Where one turn sends some rows of the set: a few examples, then the rows asked
Z418: [ 0.97  0.40 -1.90  2.09  0.08  1.17  0.23 -0.26  0.00 -1.61 -1.88  0.43
  0.67  0.11]
Z944: [-0.19 -1.32 -0.40  2.40 -0.09  1.39  0.94 -0.35 -2.91 -2.47  3.27  1.92
  1.11 -1.11]
Z282: [-2.30 -2.01 -0.21  0.17  0.02  0.80  0.47 -1.88 -2.23  0.34  2.70  0.01
 -0.33 -3.60]
Z636: [-0.68  0.37 -2.24 -0.46 -0.41  0.45 -1.32  0.46 -1.99 -0.48  3.37  1.61
  0.00 -1.57]
Z429: [ 0.76 -1.29 -1.78 -1.30  0.52 -0.78  0.74 -0.32  0.73 -0.17 -1.81  0.65
  0.35 -0.23]
Z541: [-2.11 -1.36  0.06  1.33 -0.95  3.03  0.66  1.46 -2.60 -0.54  1.51  1.04
  0.57 -2.90]
Z344: [-1.32 -2.31  0.42  0.07 -1.57  1.18  1.21  0.90 -0.79  1.18  4.26  1.40
  2.94 -1.07]
Z908: [-0.55 -0.87 -2.71  0.03 -0.69  0.72  0.09  0.98 -1.47  1.46  2.25 -1.49
  0.99 -4.27]
Z69: [ 1.32 -2.17 -1.32  4.03 -0.37  1.07 -0.55 -1.62  0.51  0.50 -1.55 -0.05
  3.25 -1.05]
Z987: [ 0.85 -2.01 -0.86  2.27  0.83 -0.38 -0.52 -1.43 -0.34  0.76 -2.82 -0.23
  1.99 -2.84]
Z293: [ 0.07 -1.99 -0.03  2.29 -1.30 -1.19  0.22 -1.14 -2.22  1.80 -1.07  1.26
 -1.56 -1.26]
Z143: [ 0.17 -1.29 -0.89 -0.99  0.32  2.36 -1.13 -0.57 -1.36  0.45  4.51  0.53
  0.64 -2.22]
Z548: [ 1.15 -2.97 -1.33  1.84 -0.94  1.48 -0.36 -0.36 -2.98  0.46  3.62 -1.19
  1.69 -3.19]
Z846: [ 1.41 -1.52 -2.60  2.93 -0.38 -1.39  1.10 -0.09  1.37  0.99  2.21  1.97
  3.41 -1.22]
Z860: [-0.28 -1.72 -0.79  4.18 -2.26 -0.28  1.09 -2.16 -0.55  1.78  0.43  1.00
 -0.13  0.21]
Z734: [ 0.42 -2.17  1.03  1.54  2.17  1.99 -0.52 -1.42 -1.89  3.66  1.15  1.19
  2.07 -1.58]
Z926: [-2.43  0.80 -1.61  1.14  0.08  0.70  2.18  0.17 -0.57 -1.35  2.30  1.31
  0.62 -2.20]
Z74: [ 0.26 -1.07 -0.28  1.72  0.48  1.39  0.62 -0.75 -0.88 -1.08 -2.94 -0.37
 -0.06 -1.73]
Z662: [-0.76 -1.02 -1.24 -0.49 -0.07  2.93 -0.43 -0.75 -0.28  0.90  4.63  0.10
  0.91 -2.26]
Z802: [-1.52 -1.59 -1.30  2.28 -1.96  2.78 -0.31 -1.22 -1.07 -0.03  4.42  0.51
  1.52 -0.98]
Z13: [ 0.75 -0.34 -0.87  2.25  2.06  1.32 -0.11 -1.79 -0.25  2.79  2.72  1.84
  2.96  0.30]
Z986: [ 1.83 -0.40 -2.38  2.43  0.34 -0.24 -1.54 -0.15  0.18  0.25 -2.15  0.80
  2.53 -1.03]
Z80: [-1.61 -2.30  0.65 -0.87 -0.40 -0.39  1.91  0.22 -1.19  1.09  3.80  1.20
  2.03 -2.03]
Z556: [ 0.06 -1.51  1.31  0.58  0.56  1.23  0.93 -1.29 -0.49  1.61 -2.97  0.37
  1.44 -1.37]
Z272: [ 0.18 -0.05 -1.88  2.51 -2.40 -0.44 -0.45  0.36 -0.66  1.94 -0.48  1.84
 -0.63  0.34]
Z404: [-0.48 -4.30 -0.58  0.44 -1.63  0.93 -0.49  0.68 -2.22  2.60 -0.91  0.30
  2.85 -1.97]
Z922: [-0.37 -1.25 -1.00 -0.70  0.79  1.81 -0.06 -1.68 -0.75  0.30  4.69  0.17
  0.67 -2.49]
Z677: [ 2.18 -2.58 -1.48  1.59 -1.17  1.55  0.12 -0.78  0.69 -0.92  0.05  0.94
  2.02  1.98]
Z231: [ 1.48  0.89 -0.99  0.49  0.71 -0.03  0.40 -0.61  0.50  0.40 -1.69  1.64
  1.87  0.87]
Z826: [ 1.83 -4.84  0.18  2.90 -0.39 -0.07  0.43 -0.34 -1.50  1.61  0.99  1.37
  2.63 -2.97]
Z940: [ 1.64 -3.60 -1.73  1.91 -0.53 -1.38  0.23 -1.55 -1.80  0.19  1.75  1.43
  3.75  0.69]
Z150: [-0.30 -1.48 -0.04 -1.04 -0.74 -0.24  0.65  1.31 -1.64  0.58  4.08  2.12
  2.28 -1.01]
Z886: [ 0.81 -1.55 -0.56  3.49 -0.37  2.31  0.73 -1.52 -0.36 -1.57 -1.54 -0.17
  1.06 -0.10]
Z574: [ 1.68 -1.82  0.71  2.75 -0.34  2.18  0.55 -1.72 -0.22  0.43 -0.85  0.95
  2.99  1.17]
Z593: [-1.27 -1.18 -3.24 -0.33 -0.51 -1.79  1.16 -0.10  0.67  2.03 -0.08  0.61
  3.00 -1.04]
Z624: [-0.25  0.44 -0.94  0.23  2.28  1.13 -0.70 -0.11 -0.40  3.88  0.78  1.59
  1.87 -1.37]
Z92: [ 0.78 -0.53 -3.41  1.40 -0.33 -0.32  0.57 -0.65 -0.95 -0.13  4.32 -0.74
  1.99 -2.08]
Z81: [ 0.23 -1.75 -1.71  0.59 -0.41 -0.66  0.07  2.11  0.23  2.64 -0.57  1.53
  1.91 -3.79]
Z95: [ 0.07 -4.29  0.28  0.65 -0.79  2.04  1.07 -1.32  0.10  0.68 -1.82 -0.59
  0.90 -1.04]

Z81 moves to Z826
Z74 moves to Z886
Z908 moves to Z548
And these:
Z13 moves to Z624
Z593 moves to Z404
Z802 moves to Z636
Z574 moves to Z231
Z860 moves to Z272
Z150 moves to Z80
Z986 moves to Z987
Z95 moves to Z677
Z922 moves to Z662
Z926 moves to Z541

